One vector is turned by the same rotation once a step. Each row is the vector after some number of steps, and that number follows the row.
The counts run from 0 to 146.
[ -9   2   4   5  -2  18 -14  -7 -10   8  23   8   9  -9   7  16 -34  -4
 -16  14   9 -11  -3 -10   1  18  -5 -15   9   5   1   8  -5   9  20] : 21
[-15   2 -16  -1 -16  18  -2  -4 -18  20  18  10  28   6  -7 -16  -7 -17
   1  -6   1   9  -2   9   9   1  -4  12  -1 -17  14   2 -15   3   9] : 126
[-14   1  14   7  -4  17  -5  12  -9  17  23   3  22   8 -15   6 -15 -15
 -13   6   4 -21   1  -7  12  18   3  -1 -15  20  -4   6  -4   7  -1] : 18
[ 14 -19   2  -1  -5   6  13   5   3   5 -12 -18  24  18 -15   0  12  -9
  -2  16  -5 -10  16  26  -1  -8 -12  -4  -4  14   1  -1   2  19 -15] : 44
[ -2 -19  -4  22   2   8  -2   7  -3 -14  13  -3  -7 -17   4  14 -15  14
 -24  -4  -8  -8   1  -9 -11   2 -11  -2  30  10  -1 -15   1  14   9] : 142
[ -7  13 -18 -10  -3  -4 -14  -8 -20  20   4  15  -5  -1  -5  13 -11   7
   3   6  10 -10 -20   6   8  13   8   4  25  -2   4  -5 -22  12   5] : 59
[ 14  16   0   0   5  11  15   6  -5   2  -7 -16   6  -8  -3  16  18  -1
  -3  -2 -11  11  22 -23 -19  12 -28  -3   0  15  -9   6  10   7  14] : 79
[ -4 -21   0  17   6 -11   9  14  -2 -24   1  -6  -1  13   0   5  16   1
  -1  -8 -21  -9  -5 -26   0   6 -10   1  12   7 -25 -11   1  16   5] : 146
[-12  14   4 -14   8 -11  -2  10 -18  27   0  18   2  14  -4   9  -5   0
   4  20   7 -13 -12   4  11  18  10  -4   3   8 -24 -14  -8   7 -14] : 56
[  7  -2 -23   1   1 -22   9 -10  -6  11   1  28  20   0  11   3  -5 -10
   6  20  -1  18   0 -18   6   4 -17   2  -6 -14   1   2 -11  -6  -3] : 90
[ 13  -2   5   3   4   4   9  14 -19  -1  -9  -4  12   0   1  12 -13   0
 -23  32   2  -5   5  27  -3  20  -8  -3 -12  14  -7  10   9   8  -9] : 48
[-25   5  -1  -6  -3   3   2 -14  -8   7  -5 -12 -20  15   3 -22  17  17
  -6  -4 -27   9   8  20  -8   2  -5   6   4   0   5 -18   4  10 -17] : 3
[-21   9 -11 -10 -10  11  -5   2 -22  13   9   4   5  27   5 -15  -6 -13
   6   1 -18  10   9   3   6  22   4  11  -4  -5 -15  -6  -7 -18  -9] : 122
[ -7   9 -15  10   0   8   3   7 -30 -14  -4   6 -15  13   6   7  -1   8
 -13  19 -18  15  13   1  -3   8 -17  -6  -5   1  14  -7  16  11   0] : 115
[ -6  10  25  -1  -9   6  -1   3   2  16  20   7  18 -11  17 -21 -15  -5
 -25   5   8  -1  -6   5  -6  -1  -4  17  -1 -14 -11  -9   1 -18   9] : 131
[-15 -13  18  14  12   6   7  11  15   0  22   8   5  -4  -7  -2 -13  10
 -30   0   5 -15   2   3  -2  -8  -3   2  11  23   3 -24   2  13  -6] : 139
[ -4 -16   6  20   4 -16   4   5   3 -26   1  -3  -8   5   9  11  10   3
  -9   6 -21  -5   0 -27 -10   0 -22  -6  15   4  -5  -9   3  22   8] : 145
[-17  11 -13   4  -2  -4  -4  -8   3  -3  -7  -7 -11   9   5 -22  10  27
  -4 -15 -28   0  10   4   6  12  11  16   9  -7 -25 -23   2   8  -8] : 1
[  7   1 -10 -10   6 -19  11 -12  -2  11   8  27  16   2  13 -18   0  -8
  -6   5  -1   0 -11 -10   2  13   5  17   0  -4 -26 -15 -10 -25  -9] : 93
[ 21   8  13   6   0   0   9 -31   7  -7  -3  -1   4  -5   5  -6  -5  21
 -34   6   8 -11  -3   1  -7 -15   7   4   2  -4   5 -19  15   2   7] : 103
[  0   9 -10  -5  11  -4  11  -4  13   7   4  -5  12  10 -12  21  -4  -4
   5   6 -12   6  27 -14  10  28 -12 -12  -4  25 -10   1  -7   1 -11] : 83
[  2  -6  23   7 -18  14  -9   9 -17  29   4  -5  18  13  -6   1   1 -23
   3  13 -11 -11  18  -8  -5   0 -11  -1 -12  -4   5   1  -2  -2  -6] : 15
[-15  11  -5  -9  -8  -8  -1  -8 -13  -1  -1  -6  11  30   5  -4  -2  -3
  10   7 -19  17  17 -19  19  20  -5  -6  -3 -16 -15  -8   4  -7   2] : 120
[ -2 -21   4  26   2  -9   4  12   1 -17  -1   4 -10  -1  14  11   6   4
 -11  15 -18  -2   2 -19 -16  -8 -24  -2  13   3   1 -16   5  16   1] : 144
[  6   9   4  -6 -21  11 -10  -1   5  18 -12  -6  -2   4   2  -9  14  16
  -1 -12   2  -4 -12  -2 -12  -6   4  31  25  12   1 -25  -9 -12   1] : 68
[ -7  10  32 -10  -3   6   0 -13   3  20  19  -3  10  -7  16 -14  -7  -7
 -25   5   8   0  -1  -5 -14  -4 -11   7  10 -17  -5  -7  -2 -10  13] : 132
[-14  17  -6 -22   3 -10  -5 -15 -19  23   3  12  -8   9  -2  15  -9   8
   0  12  11  -6 -19   4   6  19   8 -11  21  -2   3  -4 -18  12   0] : 58
[-17 -14 -15  -7  -3  -2  -1 -11  15 -11   2   2 -10   9   6 -16   7   7
  -9  -3  -5   2 -26  -1  -5 -10 -22  10  22   9  14   2 -13  25  10] : 33
[  9  -2  -5   5   7  12  21  16   0  17  -4   1  18   5 -12  11  14  -1
  13   9 -11   7  30 -19  -2   4 -23  -5  -5  20 -15  -9   5   4  -6] : 81
[ -9   4  20   6  -8   9 -13   3  -5  16  18  -6  22  14 -16   8  -5 -21
  -9   3  -6 -21   8 -17   8  20  -2  -2 -12  10   0  15  -6  12   4] : 17
[  9 -18  11  -9 -10   4   9   3   3  -4 -19 -21  -2  10  14 -15  16   2
 -13   9 -14  -2   2  18 -23  -4 -18  15   6   6 -15  -9   5  -3  -7] : 40
[ -5  11  12   5 -11   4  -4   2   4  11  20   4  25  -6   8 -21 -18  -5
 -25  -3  10   0  -6   3   9   7  -1  25  -1 -16 -10   1  -4 -13  12] : 130
[ 11 -11   5  -5  -5  -2  10  -4   8  -3 -12 -22  22  18 -16  10   1  -5
  -9  19  -3  -6  19  22   8   2 -11  -7  -8   9   4  11  -1  22  -9] : 45
[ 17 -16   4 -12  -2  11  10  -6  -2  -1 -15 -29   8  10 -12  -6  26  -8
  -6  -7 -15 -10  11  12 -18   1 -13   6  11   7 -12   8  -7  20   0] : 42
[-10 -12 -13  12 -12  10   5   1 -21   9   0 -10   8  11 -18 -18  12  11
  -3 -13 -19  11   7  19  12  -9 -12  11   0  -8  17  -7   1  16  -9] : 6
[ -8   4 -19  12  -2   4   6  16 -34  -1  -3   8  10  17  -2  -6   5   2
  10   4 -17  17  11 -15  15   7 -10  -3  -6 -16 -12  -8  13   4   9] : 118
[-20  -8   6  -1   5  -4  -1   6  14  13  14  25   1   2  13 -12  -3   4
   8   7   3 -13 -18 -25   6  -3  -3   1   9   8 -28 -23   0   7   9] : 27
[ 14   4   1   7  -2  -7   0  18 -23  21 -15  13  13  -4   1  19   0 -11
  10  31  -1 -10   9  -1   0   5 -10 -10  -4 -11 -21  -1   3  17   0] : 52
[  2  19   6  -7   5 -23  -4   7  -9  15  -9   7   7  12  -5  17   1 -10
   8  21  -2 -15   1 -15  11  26   2  -7   0  -6 -22   5  -9  18  -2] : 54
[ 15 -22  -1  -4 -11   4   6   8   9 -12 -17 -20   5   3  12 -21   8   9
 -16  -1 -15  -3   1  15 -11   1 -11  23  13   6 -22  -9   6  -4  -7] : 39
[-10   5 -20 -10  13   4  17  -7 -10   9  10  18   2   0   6  13 -11  -5
  -4  22  -7  18   6   2  -9  24 -21 -14  -4  19   7   4  -9  -3 -14] : 86
[  0  14  17  -8 -18   6   0 -12  15  10  -9 -14  -3  13 -10  -4  27  10
  -3  -6   2   1  -6  -4 -16 -16 -10  19  11  20  24  -9  -7   5   4] : 70
[ 18  14  -4  13  -9  22   6  15   5  -5  -6 -18  12 -12   0  11  -6  21
 -21  -3  -4   9  18   3  -6  11 -14  16   4  26   0  -3  14  -7   7] : 76
[ 13 -22  -2  -2 -10  -5   0  -4  15 -22 -14 -27  10   5  12 -18   3  15
 -15  -7 -12  -1  -3   6  -1   7 -12  20  18   0 -18  -3   2   0   5] : 38
[  0   5   3  12   9  12  13   3  -4  -4  -2   1  -3  20 -21   2  10  13
  -9   0 -10 -12  19  -3   7 -10  11  -4  -8  17  -1 -29  21  19 -11] : 110
[  9   4 -16  -2   2 -31   9 -20   2   6   4  24  21   2  11  -2  -5 -11
  -1  15  -4  11  -3 -24   8  16 -11   3  -1 -17  -7   6 -16  -6   2] : 91
[-22   4  -5  -8  -5   5   3 -22 -15   2   0 -17 -16  14  -6 -18  21  13
  -4 -13 -25  11   6  12   0   6  -8   4   8  -6  11  -7  -4  17  -8] : 4
[ -9  16 -18   8   2   3   5   1 -31 -19  -2  -2  -9  11   1   7   6   4
  -8  10 -21  18   9 -14   0  12 -19  -8  -6  -9   7   1  11  18  14] : 116
